128 stands for zero in the data rows.
Here are some points:
tensor([123, 103, 167, 147, 152, 153, 123, 104, 150, 157, 106, 109])
tensor([103, 103, 124, 126, 152, 196, 099, 104, 062, 093, 106, 109])
tensor([148, 103, 153, 122, 086, 127, 095, 104, 089, 157, 106, 109])
tensor([155, 103, 106, 143, 086, 152, 122, 171, 126, 093, 174, 109])
tensor([136, 103, 154, 139, 086, 104, 127, 104, 130, 093, 106, 109])
tensor([124, 103, 181, 132, 086, 173, 135, 104, 153, 157, 106, 181])
tensor([137, 103, 083, 099, 086, 141, 132, 171, 126, 157, 106, 109])
tensor([125, 170, 155, 087, 152, 141, 255, 171, 070, 093, 106, 181])
tensor([045, 170, 090, 128, 152, 088, 111, 104, 131, 157, 106, 109])
tensor([172, 170, 120, 103, 152, 106, 080, 104, 139, 157, 106, 181])
tensor([066, 103, 117, 131, 152, 149, 093, 104, 124, 093, 106, 109])
tensor([073, 103, 134, 138, 152, 147, 114, 104, 161, 157, 174, 181])
tensor([142, 103, 174, 127, 086, 135, 115, 104, 105, 157, 106, 109])
tensor([104, 103, 123, 127, 152, 191, 104, 104, 080, 093, 106, 109])
tensor([117, 103, 162, 146, 152, 150, 122, 104, 159, 157, 106, 181])
tensor([125, 103, 131, 149, 152, 099, 128, 171, 087, 157, 106, 109])
tensor([170, 170, 132, 089, 152, 110, 093, 104, 130, 157, 106, 109])
tensor([092, 170, 142, 121, 086, 140, 194, 171, 127, 157, 106, 181])
tensor([083, 170, 113, 134, 152, 118, 107, 104, 142, 157, 174, 109])
tensor([161, 170, 090, 136, 152, 101, 082, 104, 145, 157, 106, 181])
tensor([177, 170, 104, 133, 152, 114, 079, 104, 131, 157, 106, 181])
tensor([128, 103, 147, 158, 152, 058, 143, 171, 136, 093, 106, 181])
tensor([132, 103, 171, 149, 086, 088, 134, 104, 138, 093, 174, 109])
tensor([157, 170, 161, 089, 152, 135, 117, 104, 105, 157, 106, 109])
tensor([119, 103, 128, 131, 152, 153, 121, 171, 061, 157, 106, 109])
tensor([075, 103, 130, 139, 152, 155, 097, 104, 141, 093, 174, 109])
tensor([172, 170, 077, 198, 152, 137, 203, 104, 131, 157, 106, 109])
tensor([168, 170, 096, 125, 152, 091, 076, 104, 160, 157, 106, 181])
tensor([159, 170, 107, 148, 152, 161, 148, 104, 193, 093, 106, 109])
tensor([160, 103, 076, 184, 152, 132, 152, 104, 086, 157, 174, 109])
tensor([154, 103, 115, 156, 086, 128, 102, 171, 088, 093, 106, 109])
tensor([078, 103, 119, 133, 152, 180, 096, 104, 107, 093, 106, 109])
tensor([135, 103, 143, 136, 086, 106, 125, 171, 134, 093, 106, 109])
tensor([125, 103, 153, 154, 152, 118, 124, 171, 134, 157, 106, 181])
tensor([135, 103, 066, 062, 086, 158, 136, 104, 143, 157, 174, 181])
tensor([127, 103, 142, 152, 152, 075, 132, 171, 102, 157, 106, 181])
tensor([135, 103, 175, 109, 086, 153, 132, 104, 109, 157, 106, 109])
tensor([124, 103, 151, 149, 152, 134, 122, 171, 128, 157, 106, 109])
tensor([071, 170, 093, 131, 152, 086, 109, 171, 139, 157, 174, 109])
tensor([082, 103, 136, 138, 152, 158, 110, 104, 151, 157, 174, 181])
tensor([170, 170, 126, 094, 152, 114, 071, 104, 137, 157, 106, 181])
tensor([152, 170, 106, 151, 152, 166, 143, 171, 165, 093, 106, 109])
tensor([134, 103, 111, 110, 152, 099, 136, 171, 138, 157, 106, 109])
tensor([115, 103, 172, 127, 086, 182, 159, 104, 135, 157, 106, 181])
tensor([172, 170, 098, 134, 152, 107, 089, 104, 138, 157, 106, 181])
tensor([152, 103, 176, 122, 086, 128, 106, 104, 089, 157, 106, 109])
tensor([148, 103, 120, 149, 086, 125, 097, 171, 101, 093, 106, 109])
Here are 12 more points, each followed by its number:
tensor([135, 103, 083, 097, 152, 113, 141, 171, 125, 157, 106, 109]) 0
tensor([164, 170, 090, 194, 152, 143, 172, 104, 114, 157, 106, 109]) 1
tensor([145, 103, 148, 140, 086, 114, 117, 104, 108, 093, 106, 109]) 2
tensor([153, 170, 112, 135, 152, 179, 146, 171, 200, 093, 106, 109]) 3
tensor([143, 103, 121, 133, 086, 123, 113, 171, 105, 093, 106, 109]) 4
tensor([124, 103, 129, 144, 152, 116, 127, 171, 077, 157, 106, 109]) 5
tensor([132, 103, 151, 135, 086, 092, 136, 104, 141, 093, 106, 109]) 6
tensor([127, 103, 159, 142, 152, 070, 151, 104, 163, 093, 174, 109]) 7
tensor([151, 170, 148, 062, 152, 115, 233, 171, 097, 093, 174, 109]) 8
tensor([131, 103, 192, 129, 086, 166, 126, 104, 129, 157, 106, 109]) 9
tensor([122, 103, 172, 124, 086, 172, 145, 104, 130, 157, 106, 181]) 10
tensor([115, 103, 146, 136, 152, 165, 114, 104, 113, 157, 106, 109]) 11
Which of these numbered points is nearest to each point below, looking only along the 4 directions in which the first points spread most? Its number follows each.
tensor([124, 103, 136, 145, 152, 109, 125, 171, 091, 157, 106, 109]) > 5
tensor([159, 170, 148, 022, 152, 109, 151, 171, 121, 093, 174, 109]) > 0
tensor([105, 170, 163, 125, 086, 167, 170, 104, 133, 157, 106, 181]) > 10
tensor([129, 103, 168, 156, 152, 083, 147, 104, 162, 093, 174, 109]) > 7
tensor([131, 170, 158, 072, 152, 132, 238, 171, 071, 093, 106, 181]) > 8
tensor([136, 103, 160, 138, 086, 098, 131, 104, 139, 093, 106, 109]) > 6
tensor([112, 103, 148, 139, 152, 163, 115, 104, 124, 157, 174, 109]) > 11
tensor([143, 103, 156, 136, 086, 114, 115, 104, 110, 093, 106, 109]) > 2
tensor([110, 170, 154, 100, 152, 135, 223, 171, 061, 093, 106, 181]) > 8
tensor([124, 170, 169, 108, 086, 183, 185, 104, 118, 157, 106, 181]) > 10
tensor([171, 170, 089, 149, 152, 101, 092, 104, 133, 157, 106, 181]) > 1
tensor([159, 170, 143, 032, 152, 111, 179, 171, 121, 093, 174, 109]) > 0
tensor([138, 103, 177, 108, 086, 168, 132, 104, 114, 157, 106, 109]) > 9
tensor([148, 103, 150, 131, 086, 121, 093, 104, 090, 093, 106, 109]) > 2
tensor([159, 170, 089, 182, 152, 115, 122, 104, 106, 093, 106, 181]) > 1
tensor([109, 103, 166, 126, 086, 186, 162, 104, 135, 157, 106, 181]) > 10
tensor([128, 103, 174, 152, 152, 054, 149, 104, 167, 093, 174, 109]) > 7
tensor([121, 170, 159, 108, 152, 149, 213, 171, 094, 093, 106, 181]) > 8
tensor([151, 103, 115, 148, 086, 129, 107, 171, 082, 093, 106, 109]) > 4
tensor([130, 103, 168, 146, 152, 093, 130, 171, 141, 157, 106, 181]) > 0
tensor([123, 103, 138, 134, 152, 121, 124, 171, 094, 157, 106, 109]) > 5
tensor([129, 103, 165, 150, 152, 065, 142, 104, 153, 093, 174, 109]) > 7
tensor([127, 103, 162, 136, 086, 162, 125, 104, 151, 157, 106, 181]) > 10
tensor([158, 103, 101, 169, 086, 133, 118, 171, 100, 157, 174, 109]) > 5
tensor([114, 103, 165, 143, 152, 169, 119, 104, 149, 157, 106, 181]) > 10
tensor([109, 103, 142, 139, 152, 176, 112, 104, 111, 157, 174, 109]) > 11
tensor([146, 170, 116, 141, 152, 170, 143, 171, 202, 093, 106, 109]) > 3
tensor([127, 103, 178, 151, 152, 058, 154, 104, 157, 093, 174, 109]) > 7
tensor([161, 170, 108, 152, 152, 171, 152, 171, 202, 093, 106, 109]) > 3
tensor([119, 103, 168, 143, 152, 168, 121, 104, 155, 157, 106, 181]) > 10
tensor([143, 103, 114, 130, 086, 129, 115, 171, 109, 093, 106, 109]) > 4
tensor([094, 103, 158, 135, 152, 168, 134, 104, 150, 157, 106, 181]) > 10
tensor([144, 103, 115, 142, 086, 137, 112, 171, 103, 093, 106, 109]) > 4
tensor([092, 170, 138, 117, 086, 137, 207, 171, 110, 157, 106, 181]) > 8
tensor([153, 103, 106, 159, 086, 129, 113, 171, 090, 093, 106, 109]) > 4
tensor([131, 103, 168, 142, 086, 067, 139, 104, 142, 093, 174, 109]) > 6
tensor([127, 103, 179, 148, 152, 048, 146, 104, 184, 093, 174, 109]) > 7
tensor([140, 170, 160, 057, 152, 132, 213, 171, 079, 093, 174, 109]) > 8
tensor([134, 103, 111, 123, 086, 116, 124, 171, 125, 093, 106, 109]) > 4
tensor([124, 103, 152, 150, 152, 120, 125, 171, 123, 157, 106, 109]) > 5
tensor([057, 170, 084, 127, 086, 071, 121, 171, 141, 157, 174, 109]) > 3
tensor([142, 103, 153, 138, 086, 114, 113, 104, 107, 093, 106, 109]) > 2
tensor([138, 103, 185, 126, 086, 139, 121, 104, 112, 157, 106, 109]) > 9
